In the rows, 128 means zero.
Rotation paths and how fast each direction turns (deg/step)
Each turn is a multiple of 5 degrees from 10 to 175, or 0.
Each row of a path follows its step; steps can be skipped.

step 0: [130 125 126 136 139 134 128 131 120 127 130 107 126 127 126 128 128 122
 123 122 140 131 125 116 131 137 125 133 127 120 118 138 130 130]
step 1: [137 134 135 124 117 120 129 130 132 130 115 120 141 138 127 133 125 123
 134 115 120 136 131 130 129 124 121 136 129 126 120 129 122 135]
step 2: [134 130 117 116 128 127 128 125 130 127 125 137 121 129 131 126 128 120
 117 117 130 128 130 144 128 117 139 120 124 122 132 138 132 132]
step 3: [125 127 138 116 122 131 128 126 134 116 126 133 124 121 129 116 134 141
 125 129 125 124 124 130 119 133 122 122 113 129 129 120 134 121]
step 4: [122 120 130 134 134 132 125 121 123 138 145 132 132 127 125 116 125 132
 136 139 124 135 140 123 127 129 133 131 125 119 128 127 138 132]
step 5: [118 122 126 133 126 130 126 133 128 130 122 114 139 126 139 127 133 129
 121 130 133 117 133 119 131 129 128 142 139 125 135 123 122 138]
step 6: [131 135 130 122 130 121 122 136 127 133 127 116 123 135 131 139 130 125
 133 132 136 129 121 130 130 133 126 125 134 112 114 141 126 131]
step 7: [141 127 137 125 124 130 132 118 125 110 120 131 126 129 129 127 134 112
 128 116 127 134 128 132 124 128 127 136 127 132 119 133 126 133]
step 8: [128 132 126 126 135 128 130 134 132 129 125 135 130 127 132 116 118 137
 120 112 119 132 126 136 133 120 135 129 111 125 125 131 134 122]
step 9: [130 127 128 123 123 132 122 117 141 135 126 131 134 130 125 114 133 132
 123 136 134 124 136 126 123 123 121 117 120 126 135 118 134 134]
step 10: [115 115 126 123 126 132 132 133 125 123 138 123 124 124 123 134 130 135
 130 137 127 128 139 128 124 138 131 133 129 110 140 130 130 131]
Directions:
[131 126 126 131 128 127 126 130 123 129 129 127 128 127 134 128 131 129
 132 131 129 128 128 129 131 130 126 129 127 126 131 125 127 127] => 60
[131 132 128 128 130 121 128 129 126 128 129 124 129 128 125 129 130 127
 126 127 129 128 129 130 127 133 129 132 129 130 128 130 126 131] => 65
[129 126 125 126 126 128 128 128 126 132 128 127 131 131 126 123 125 127
 129 126 125 127 125 125 132 128 129 134 127 131 128 128 131 128] => 100
[127 128 129 125 132 128 127 127 130 128 131 127 129 129 130 130 129 129
 129 132 124 126 128 124 124 129 132 128 126 129 133 126 131 129] => 60
[135 128 128 128 132 130 127 127 131 127 125 129 127 131 128 132 128 129
 128 124 127 131 124 128 129 127 127 129 126 127 129 127 126 130] => 60

step 0: [120 124 124 120 134 124 118 125 136 136 130 133 127 134 117 126 123 118
 125 121 129 141 129 129 134 129 134 128 121 112 126 124 121 126]
step 1: [128 124 131 123 127 125 122 131 129 133 129 118 122 137 124 122 142 123
 126 125 142 122 134 130 135 117 126 123 125 126 140 127 124 137]
step 2: [140 138 129 129 127 140 121 127 125 130 127 118 127 128 112 126 123 129
 133 125 128 124 123 121 133 123 118 132 123 131 139 127 135 126]
step 3: [127 128 133 129 118 133 124 133 132 134 114 120 135 137 132 142 122 139
 129 127 125 129 115 137 123 123 125 127 125 123 132 123 130 119]
step 4: [125 134 122 122 115 129 135 123 142 134 126 125 132 127 124 125 133 129
 132 135 110 130 131 134 117 125 126 119 132 129 129 130 118 129]
step 5: [124 129 127 129 130 128 131 123 135 133 120 142 131 125 122 118 129 137
 135 122 125 137 134 119 134 125 137 123 112 127 128 127 117 127]
step 6: [129 123 140 119 136 122 133 122 125 123 117 122 139 133 123 124 132 126
 135 134 139 127 130 129 135 127 139 130 127 124 139 129 121 135]
step 7: [130 135 126 117 132 125 130 130 116 123 135 117 135 130 113 124 137 126
 128 132 126 131 120 130 128 126 129 131 115 131 128 129 137 120]
step 8: [122 124 133 137 121 127 133 132 124 120 129 123 130 132 131 136 135 136
 136 120 123 133 122 130 130 109 119 133 124 124 125 130 135 125]
step 9: [130 137 134 115 125 129 130 127 135 122 126 129 129 118 133 130 125 131
 134 125 122 131 127 124 122 115 122 124 144 122 128 138 125 119]
step 10: [130 123 127 119 136 127 118 122 131 136 125 131 117 122 133 128 131 142
 135 130 127 141 132 131 122 124 141 127 123 133 124 132 125 121]
Directions:
[130 125 131 129 126 129 131 128 125 128 130 127 128 128 129 130 126 126
 130 127 125 128 124 127 127 127 124 122 129 130 126 124 127 124] => 70

step 0: [117 111 128 120 125 126 127 123 127 125 136 132 113 123 128 125 120 142
 124 119 136 118 138 139 130 123 126 119 126 128 125 134 127 132]
step 1: [132 139 127 139 129 131 132 124 125 126 115 118 132 128 122 122 127 126
 134 128 126 133 115 125 135 130 135 107 145 123 135 131 132 128]
step 2: [127 118 126 125 141 127 142 132 123 132 134 130 124 132 137 123 140 124
 118 129 131 130 133 131 119 130 136 137 131 122 114 138 112 133]
step 3: [120 127 130 138 123 127 126 123 131 117 118 140 114 129 115 118 114 143
 135 133 127 118 133 130 126 124 132 121 124 131 129 132 130 122]
step 4: [125 128 131 125 115 124 139 121 128 129 125 116 126 119 142 129 143 121
 131 123 122 133 123 123 128 129 135 114 146 127 126 128 131 137]
step 5: [125 122 119 130 146 132 136 133 124 122 131 125 129 130 130 116 123 141
 116 134 141 134 125 141 117 134 130 127 127 129 125 132 123 121]
step 6: [132 121 127 132 122 127 132 123 125 135 113 128 116 133 126 131 115 123
 137 138 117 119 141 119 133 121 140 120 132 126 123 132 126 128]
step 7: [115 131 130 130 131 117 136 133 135 122 125 135 127 122 138 118 143 133
 134 126 124 142 121 131 119 129 126 132 142 137 127 130 132 137]
step 8: [122 128 126 123 128 140 135 127 109 126 131 117 124 124 132 129 120 149
 117 133 133 117 134 122 120 128 134 121 125 131 125 127 128 120]
step 9: [142 119 121 142 127 117 132 134 138 133 122 127 121 127 134 127 125 122
 137 140 121 138 122 130 135 122 139 115 127 130 130 131 132 129]
step 10: [115 118 128 114 144 131 131 129 125 133 121 130 126 127 135 123 131 138
 126 120 121 126 133 129 123 127 120 137 144 135 130 134 127 139]
Directions:
[124 127 127 125 128 128 125 129 127 128 130 126 123 132 125 130 128 132
 132 130 131 128 128 128 131 129 131 128 128 125 127 125 127 125] => 135
[128 128 126 127 129 128 128 126 130 128 126 132 128 126 130 129 127 133
 124 128 135 126 130 128 130 130 126 131 130 130 129 130 126 126] => 140

step 0: [133 129 129 140 126 129 128 127 127 121 129 138 121 131 137 126 133 139
 136 132 135 123 120 117 128 128 120 126 133 138 131 128 131 131]
step 1: [130 127 119 127 120 130 134 140 138 128 127 132 125 126 120 134 130 118
 126 126 127 133 124 134 119 117 129 131 131 135 129 138 133 123]
step 2: [121 122 127 117 137 127 125 127 132 133 129 131 126 128 132 125 123 127
 122 123 126 122 132 131 124 125 123 131 116 128 144 128 117 137]
step 3: [137 134 143 127 129 124 127 124 139 124 137 119 126 123 125 129 127 131
 124 123 133 126 124 136 131 132 123 121 132 125 120 121 120 131]
step 4: [123 133 133 129 133 121 126 132 128 125 126 127 124 144 129 115 136 132
 130 134 129 130 125 125 129 122 138 125 135 136 126 124 139 132]
step 5: [129 123 120 134 125 137 127 122 126 124 134 131 127 120 129 128 127 127
 124 121 126 116 123 119 124 123 129 129 134 140 131 139 134 128]
step 6: [131 123 125 129 120 121 118 131 139 130 127 135 126 130 133 136 120 123
 126 124 127 129 130 139 114 128 131 128 122 122 135 126 131 126]
step 7: [129 129 135 129 136 124 133 134 127 120 126 135 127 128 128 131 130 132
 126 121 131 124 128 131 135 123 119 134 123 133 129 115 114 139]
step 8: [129 136 133 121 127 139 132 128 136 125 132 121 116 134 121 125 130 126
 133 132 141 129 122 134 131 125 127 120 136 132 131 132 130 125]
step 9: [123 122 127 124 135 121 128 131 134 132 132 131 132 128 133 119 131 137
 122 138 122 125 120 121 117 124 128 125 129 136 128 139 133 129]
step 10: [130 131 131 131 120 124 123 126 134 126 137 121 128 121 127 130 124 120
 116 111 122 123 138 126 123 124 132 134 128 129 128 130 130 130]
Directions:
[129 128 130 125 130 128 128 127 129 124 124 125 128 128 127 128 125 133
 127 131 129 126 127 132 134 128 130 125 128 129 128 128 126 127] => 80
[129 125 129 129 128 126 130 125 127 128 127 131 129 124 130 128 133 131
 125 127 129 126 126 123 132 125 128 128 128 126 129 129 124 130] => 155
[131 130 126 128 124 128 128 130 127 131 129 127 128 131 127 125 129 127
 132 131 126 124 124 126 130 128 131 129 129 132 129 131 124 126] => 90
[130 130 127 131 128 127 127 126 127 128 132 127 127 131 130 126 127 129
 127 128 129 130 128 133 129 129 128 133 128 124 127 127 123 132] => 90
